(in the rows, 128 means zero)
The rows of A fall into 3 groups, which share some directions, and each row is roughly a mix of its group's hidden directions.
A, 119 rows:
[[ 88 119 140 118 101 103 121 119 136  85  70 100]
 [106 121  82 134 146 113 164 130 177 108  93 158]
 [122 160 141 112 101 165 150 150 104 171 127 179]
 [118  73 111 125 142  93  96 137 169  89 109 125]
 [117 127 117 217 149 126 142 144 130 110 125 121]
 [ 98 161 108 161 139 139 185 124 139 162 152 152]
 [160 132 191  86 130 141 103 129 126 115 151  93]
 [ 71 119 155  89 131 113 132  96 148 115  86 108]
 [115 139 123 178 157 149 122 152 146 160 119 186]
 [119 147 137 144 101  90 137 170  85 124  74 135]
 [124 125  99 111 109 127 158 112 100  88 100  67]
 [100 109 145 127 134 136 112 132 140 110  65  71]
 [113 139 186 141 171 144 110 134  79 126 123 102]
 [199 134 110 103 108 145 127 136 144 169 120 102]
 [174 123 131 114  70 111  96 163 115 140 141 156]
 [192 158  89 128 139  93 137 131 134 143  92 127]
 [130 115  82 105 144 116 174 136 166 110  81 122]
 [139  97 107 133 127 114 135 139 153 181  66 144]
 [164 148 103 116  84 120 120 111  69 143 158 119]
 [151 102 150  73 113 139 130 170 167 153 147 140]
 [111 126 140 148 173 152 169 182 112 159 114 124]
 [115 174 161 149 137 119 109  93 142 110 165 173]
 [123 152  84 162 164 153 164  99 124 139 159 154]
 [ 73 139 160 116 138  93 111  83 141 100 109 141]
 [138 141 115 143 125 149 180 133 105 199 139 136]
 [102 130 153 106 149 124  94  87  83 103 137  88]
 [178 106 119 115 182 145 118 172 121 132 131  96]
 [100 107 101 120 106 101 141 123 152  83  77  98]
 [124 119 119 140  91  81 138 121 164  87  84 105]
 [103 140 100 158 135  84 134 106 155  76  94 135]
 [ 90 130 142  78 117 153 127 152 154 118 101 178]
 [120 118 145 165 110 125 195 171 148 152 133 126]
 [ 62 141 143 155 149 129 162 122 164 118  96 127]
 [172 151 134 134 187 139  99 138 101 119 155  98]
 [129 157 141 157  98 156 157 144 106 183 100 154]
 [122  99 175  86  81 126 152 130 100 149 110 111]
 [ 88 141  89 154 141 147 173 116 140 135 179 122]
 [116 141 122 124  90  94  91  95 105  85  91 109]
 [131 157 129 180  98 154 137  83 103  97 154 132]
 [121 154 126 138  97 162 179 153 153 145 135 177]
 [172 157 131 143 125 141 139 184 109 174 116 146]
 [ 92 120 122 134 143 149 152 127 193 124  99  86]
 [135 128 157 108 131 172 123 132 118 200 159 122]
 [161 150 132 126 164 147 135 132 121 160 178 179]
 [ 84 128 118 121  96 126 167  93 100 122 180 114]
 [110 129 107 102 198  99 118 130  96 103 108 113]
 [179 150 147 142 147  91 101 145 109 135  76 123]
 [130 137 113 143 120 150 179 125 153 194 138 156]
 [110 128 136 100 149 101 186 122 146 132  97  78]
 [139 110  96  97 123  88 146 139 157  84  82 133]
 [134 112 176 127 177 148 116 147 185 130 123 145]
 [178 111  96 105 147  97 124 184 125 116 133 150]
 [148 129 110 153  80 153  83 111 143 133 127 180]
 [151 122 182 127 182 129  83 141 111 112 108 120]
 [134 143 169 143  61 151 150 121 126 145 164 116]
 [ 84 131 190 150 137 121  95 107 149 130 116 159]
 [105 131 138 122 101  92  92 109 149  70  94 142]
 [152 133 167 113 140 118  78 137 102  99  86  94]
 [142 126 142  99 157 155 112 145  84 185 153 144]
 [106 113  68 114  70 115 137 123 143 102 126 107]
 [128 165 125 158 109 166 180 114 121 158 160 150]
 [105 119  77 123 103 104 144 116 184  92 121 138]
 [118 144 135 104 119 108  96  83 107  72 136  93]
 [122 136 152 129 146 162 146  98 153 150 199 128]
 [168 156  88 124 125 120 155 156  74 148 147 111]
 [150 132 171 105 110 145 126 168  94 180 150 129]
 [ 97 101  99 169 114  93 118  95 140  86 102 134]
 [ 71 127 153 123 125 119 114  92 154 110 160 173]
 [ 84 127 132 135 150  97 168 150 108 130  69 119]
 [115 149 149  95 111 141  96  75  89 108 158 113]
 [134 177 137 128 148 152 110 118  65 116 167 123]
 [ 74 137 127 149 156 122 132  84  78 103 132 115]
 [111 153 144 137 205 132 136 130 131 154 143 164]
 [169 140 145 119 137 162 137 147 113 172 186 134]
 [103 113  92 104 110 102 155 108 170  93  88 117]
 [116 140 134 145 152  74 114 123 157 100  71 147]
 [ 75 105 131 146  85 112 114 110 165 101  96 115]
 [110 145 153 139 142 163 191 127 130 177 133 109]
 [158 131 117 112  71 155 142  94 145 146 167 155]
 [155  93 136  56 115 134 130 160 142 158 124 134]
 [ 86 138 127  99 151 117 163 172 112 128  88 162]
 [ 78 156 130 147 126 132 190  92 104 129 130 121]
 [ 90 150 154 152 198 115 123 124 141 141 115 154]
 [121  91 123 115  99 120 147 139 162  75  78 130]
 [117 118 109 167 188 118  99 118 152 102 125 168]
 [116 168 128 124 140 154 145  81  92 118 182 117]
 [157 134 118 130 141 163 159 169 103 182 159 122]
 [145 124 112 180 105  99 111 150 118  75  96 113]
 [105 164  89 147 156 121 148  79 103  90 134 126]
 [142 157 108 112 130  72 128  86 150  98 113 165]
 [114 132 170 104 163  95  86 134 112 123 157 169]
 [185 112 101  95 148 125 115 157 171 132 155 139]
 [119 130 141 107  75  85 109  91 137  93 100 143]
 [172 153 140 158 132 159 115 136  92 174 163 126]
 [ 90 141 170 147 126  95  73 109 138 157 110 120]
 [153 137 133 124 144  94 122 138  83  83  84  94]
 [194 145 108 109 164 123 158 139 161 143 130 105]
 [ 94 127 117 118  47 119 134  98 139 128 130 148]
 [107 132 145 160 100 103 131  86 123  89 112  75]
 [132 144 103 153 200 134 145 161 130 155 146 146]
 [118 159 126 115 168 134 157  96  74 103 131  94]
 [117 133 151 124 152 110 115 128 183  85  76 116]
 [160  89 143 128  70 105  92 154 156 122 135 131]
 [ 66 132 155 148 144 105 115  98 159 101 113 155]
 [167 161 160 165 118 143 105 114  79 131 159 140]
 [180 123 160 124 126 122  85 172 106 165 129 134]
 [128  99 111  69 131 146 165 137 168 135 143 163]
 [ 84 131  97 117 113 158 159  88 152 147 171 123]
 [115 117  83 120 160 106 165 139 162  84 113 154]
 [148 125 142 131  92 166 104 148 117 176 148 177]
 [ 94 118  98 164 166 120 128  77 141 103  98 112]
 [124 132  81 167 158 141 165 153 114 170 136 154]
 [158 125 138 140  96 125 153 187 120 179 126 152]
 [103 121  80 149 136 123 111 139 146  89 172 170]
 [122 124 133 150 139  98  82  89  73 107 111 152]
 [109 125 192 100 106 115 112 115 168  97 105 132]
 [152  99 165 140  88 110 120 188 132 155 113 118]
 [110 129  87 149 129 133 190 138 148 172 100 131]
 [145 142 160 133 168 163 146 137  98 168 173 113]]
One row of each group comes first, with its name. Which group is each row after those in?
[188 124 162 151 117 129 101 165 129 153  94 143] : (66)
[145 125 131 105  83  88  87 105 130  91  90 136] : (17)
[107 118 137 112 106 113  72  80  99  89 134 119] : (14)

[132 113 178 118 163 132  88 110 118  98 176 140] : (17)
[110 105 133 110 154 109  64 104 104  87 127 107] : (14)
[109 130 140  88 168 156 144 124 143 177 165 156] : (66)
[135 166 151 191 165 155 125 123 112 162 132 135] : (66)
[131 122 156  98 125 136 108 124  85 101 146  62] : (17)
[149 127 149  79 107 133 160 160 121 187 136 139] : (14)
[ 89 121 125 103  83 113 151 133 158  94  93  92] : (17)
[141 146 192 107 104 116 124 145 124 137  70 123] : (17)
[ 81 122  97 133  81 106 118  97 101  91 145 135] : (17)
[177 145 112 163 108 165 131 133 117 171 165 135] : (66)
[143 143 119 107 199 148 100 101 115 124 145  96] : (14)
